128 stands for zero in the data rows.
Here are some points, each followed by its number:
139:71:122:116:166:126:74:118:107:149:120:115:117:149:152:160:171:186:118:103:148:149:112:168:129:65:119:130:127:94:153:121:126:128:126:182:187:155:130:114:158:177:131:94:134 0
135:121:124:138:145:85:66:122:136:107:142:199:104:121:163:177:135:188:139:102:110:153:99:179:119:138:108:151:207:67:55:136:154:111:151:167:220:134:84:138:156:128:105:66:142 1
177:155:161:149:81:146:159:110:136:125:85:154:137:151:40:128:134:33:111:119:112:127:157:112:81:150:182:143:88:178:129:132:137:140:118:133:88:107:143:135:75:92:105:159:142 2
117:65:149:143:123:103:114:95:164:116:102:148:84:109:108:190:143:155:119:130:78:71:117:96:138:118:51:169:150:144:143:108:130:116:124:175:167:128:151:117:107:121:79:137:173 3
102:131:125:98:129:130:173:119:120:134:167:109:116:136:139:134:146:151:163:125:130:114:146:95:153:153:105:91:156:128:148:103:131:134:106:85:87:131:134:79:159:111:111:154:114 4
139:103:114:153:87:149:117:129:116:109:101:127:143:140:134:138:161:111:126:137:123:108:122:153:114:116:146:133:92:139:162:112:144:150:177:145:150:152:136:152:80:130:107:116:128 5
120:187:126:69:180:144:175:130:130:86:117:164:167:144:109:83:100:137:135:95:157:194:171:111:179:150:145:96:125:154:100:91:128:153:114:101:154:138:139:213:119:143:144:165:116 6
142:88:159:118:130:122:105:102:114:134:65:138:57:138:134:194:153:135:139:93:81:99:142:147:124:93:111:154:92:148:163:148:145:113:133:159:197:172:178:110:111:146:107:117:153 7
170:107:95:187:160:148:70:135:96:122:110:115:137:196:159:165:125:206:113:139:174:163:125:179:131:90:140:108:154:105:105:106:80:156:168:132:219:197:97:164:128:195:138:127:107 8
104:153:101:109:112:92:114:144:179:172:129:110:159:98:125:143:99:119:127:135:120:105:155:112:105:133:135:143:123:129:94:156:169:116:129:98:95:97:145:133:108:100:149:143:118 9
112:135:104:121:123:122:124:99:123:123:189:140:145:137:105:97:165:85:131:111:136:133:153:145:95:180:176:110:128:140:137:132:129:139:114:127:112:134:148:121:144:134:150:107:98 10
140:168:99:109:127:102:175:145:146:149:144:141:145:93:119:89:134:100:133:114:157:133:118:123:140:176:139:166:128:151:164:129:105:109:106:111:69:87:136:142:141:97:129:145:155 11
102:167:130:110:117:154:145:155:167:128:112:116:140:73:89:101:97:143:136:181:178:124:163:91:138:151:137:123:138:112:99:117:140:156:135:111:49:152:150:125:126:98:155:121:120 12
153:164:88:147:143:145:114:168:137:137:150:113:149:99:126:60:102:120:122:155:143:184:60:167:110:151:136:116:85:118:165:142:122:116:155:120:108:107:71:149:155:131:149:101:115 13
56:121:120:77:164:76:140:101:113:152:137:145:88:84:150:118:118:184:178:81:89:136:135:146:166:181:36:104:199:113:122:112:149:87:113:66:155:101:156:62:181:108:69:144:106 14
138:144:161:141:118:123:162:123:98:155:141:110:119:117:124:118:156:90:123:117:152:121:124:162:113:141:124:107:74:157:197:123:135:117:142:134:92:111:125:123:135:114:118:124:156 15
133:149:140:139:96:116:134:126:152:123:137:148:128:128:135:125:116:97:140:136:148:159:130:122:130:154:184:141:140:143:88:147:168:130:95:157:117:131:114:153:112:123:117:128:138 16
125:73:134:147:110:125:95:114:119:110:104:130:69:172:188:157:160:164:123:115:104:91:152:119:142:125:109:141:140:124:70:139:113:143:125:153:178:102:97:135:115:108:112:141:141 17
137:142:99:168:98:154:125:123:152:151:153:131:125:88:109:108:121:69:89:146:117:118:75:132:106:156:106:165:111:121:134:117:155:119:138:151:102:120:132:138:127:72:143:123:161 18
95:135:107:106:132:120:113:175:108:143:157:96:149:129:107:99:110:140:177:126:98:133:121:116:113:147:127:92:153:130:143:132:111:114:113:82:98:108:110:80:150:119:106:143:81 19
140:167:136:140:106:151:130:103:167:97:153:112:154:139:118:143:128:118:130:144:135:137:105:91:111:144:139:125:147:111:89:128:150:135:116:143:124:126:104:95:131:116:131:130:142 20
122:129:128:134:107:107:140:140:107:152:124:133:99:134:138:131:131:124:121:120:104:106:118:141:125:122:94:114:121:126:136:150:127:136:101:109:114:101:131:95:152:126:142:138:133 21
112:78:118:142:148:104:92:95:96:157:126:113:95:149:137:169:141:156:153:119:119:102:113:136:112:97:102:119:123:97:152:140:104:107:120:157:175:140:128:95:148:148:100:108:126 22
166:121:192:122:138:133:127:134:101:118:167:133:123:142:92:130:155:127:158:100:114:146:117:174:137:125:129:133:82:125:132:141:142:99:106:154:161:134:118:93:104:143:87:116:117 23
128:91:127:148:103:114:86:107:142:112:119:138:114:170:125:176:135:133:122:105:96:84:140:114:116:116:125:146:143:99:121:153:100:116:113:160:161:96:125:127:129:131:116:105:138 24
89:123:139:148:144:140:135:146:159:138:143:94:148:116:151:147:150:144:129:134:137:120:132:100:133:100:132:155:148:91:84:125:141:106:136:154:149:172:121:120:121:145:113:113:98 25
151:83:142:144:155:139:117:140:79:159:131:85:93:154:146:146:169:123:99:103:118:115:128:198:96:118:105:134:111:114:169:127:72:135:134:148:190:136:109:148:166:165:111:95:115 26
132:123:147:149:115:141:131:120:155:158:151:114:136:88:141:153:138:95:96:145:122:120:107:112:118:122:114:168:117:124:140:133:150:139:113:150:139:115:147:121:122:100:125:108:140 27
109:177:120:68:147:121:183:150:122:131:125:170:140:108:141:71:104:135:182:130:129:175:148:139:165:176:181:124:117:148:110:108:151:115:132:118:128:122:116:142:112:126:146:150:115 28
154:160:114:175:116:137:122:135:153:142:131:137:154:115:119:126:127:86:102:153:170:159:140:151:84:124:189:178:102:139:110:113:121:121:186:126:130:129:130:137:88:133:145:112:106 29
149:85:155:142:135:126:92:105:98:105:104:99:114:151:147:143:149:136:119:130:103:127:51:156:107:73:77:109:133:114:154:163:101:104:152:151:187:139:127:147:129:160:102:81:149 30
137:138:144:122:154:83:113:99:142:84:69:195:122:126:133:149:114:173:121:112:136:173:145:144:144:134:143:143:173:92:59:138:111:123:136:153:220:131:103:170:131:165:142:101:135 31
135:138:107:114:134:157:135:149:121:134:161:133:155:142:145:108:107:94:136:143:179:161:127:114:141:130:156:118:98:148:127:112:153:145:118:109:89:146:134:117:109:123:157:146:133 32
Which two points above are nearest to each new point, looking only along the 6 directions in which the numbered points spread most? Their numbers follow each, nearest first.
132:120:133:117:107:136:170:126:147:123:163:106:133:93:117:103:110:139:107:137:114:130:100:103:118:175:87:152:132:128:129:110:156:131:128:95:97:100:114:107:154:93:146:144:130 9 11
120:109:123:126:144:172:170:132:133:124:118:96:123:134:126:77:133:98:107:111:130:142:158:109:122:113:145:162:118:141:147:116:121:136:118:122:109:122:126:152:108:145:134:139:134 10 32
126:102:151:111:101:179:152:121:115:120:127:94:125:106:85:108:154:98:110:126:110:112:116:100:100:138:107:164:79:142:194:139:117:132:135:126:118:121:161:109:125:105:132:123:144 15 21
135:131:121:137:137:147:151:177:109:144:133:146:146:115:99:116:114:92:83:104:119:129:130:150:114:172:108:122:96:121:164:99:112:158:139:72:140:123:143:126:135:135:131:167:141 10 15
153:135:126:143:101:128:86:136:97:122:123:115:121:174:141:138:142:110:152:120:125:112:122:155:114:91:148:102:105:129:140:183:137:132:138:165:160:147:104:133:118:115:134:107:136 5 23
135:141:92:101:159:134:84:144:126:122:113:131:174:150:135:103:120:123:157:139:144:148:111:140:119:108:153:103:149:98:140:152:66:134:139:95:120:131:95:167:145:165:122:114:95 10 32
156:94:129:149:108:125:77:119:122:114:113:136:97:131:141:154:165:136:108:115:119:139:92:152:119:91:113:136:115:106:124:137:103:120:151:175:182:129:102:157:145:147:130:78:150 30 0
166:97:148:141:160:120:107:98:109:59:86:157:138:196:135:155:147:150:108:80:170:156:142:166:127:75:157:78:126:119:73:127:112:128:165:186:219:198:126:192:117:227:162:98:151 8 31
122:102:128:138:138:72:83:81:150:110:121:154:78:137:137:184:124:165:110:137:111:105:135:131:136:87:113:134:168:95:92:135:114:124:132:166:166:121:135:138:147:123:118:109:151 17 24
128:106:146:136:128:160:125:142:113:132:131:96:131:124:75:85:126:112:115:143:94:126:106:120:107:136:106:131:55:141:203:122:124:111:126:133:114:144:108:121:124:111:98:134:117 15 21
132:115:126:129:137:138:134:127:116:116:125:125:127:127:155:134:150:160:129:122:158:149:126:160:144:118:134:143:111:106:145:127:108:113:143:151:158:128:117:151:123:153:129:112:138 23 5
119:141:141:107:143:132:122:135:157:110:116:127:138:97:103:123:108:136:128:146:92:130:94:102:127:141:106:128:143:126:133:130:139:123:152:113:110:133:132:102:125:116:86:140:125 21 20
102:157:160:146:119:133:148:123:131:99:142:71:129:173:138:163:140:140:159:172:127:108:115:100:152:79:151:117:159:126:119:150:120:101:68:157:133:141:109:88:135:132:86:94:84 25 21
109:105:151:120:150:122:106:86:121:152:141:108:123:117:145:132:110:149:132:131:106:107:123:103:116:127:66:96:229:110:108:118:114:136:97:102:132:95:118:97:176:138:116:116:95 21 4
119:105:122:126:125:114:71:83:120:107:67:168:105:126:81:164:118:167:138:140:104:124:120:101:96:86:131:111:147:105:96:125:109:133:158:141:178:102:119:139:150:159:128:103:146 17 24
149:112:105:114:147:163:171:170:131:136:125:115:173:132:139:134:133:86:129:142:166:113:217:158:119:121:195:131:127:150:115:113:121:153:160:113:126:178:171:192:59:166:159:159:110 32 29
125:120:92:103:154:138:134:131:105:141:121:104:134:131:127:131:131:117:116:111:175:117:134:148:127:139:150:94:87:124:181:130:121:119:132:70:111:126:139:144:147:154:168:135:125 10 32
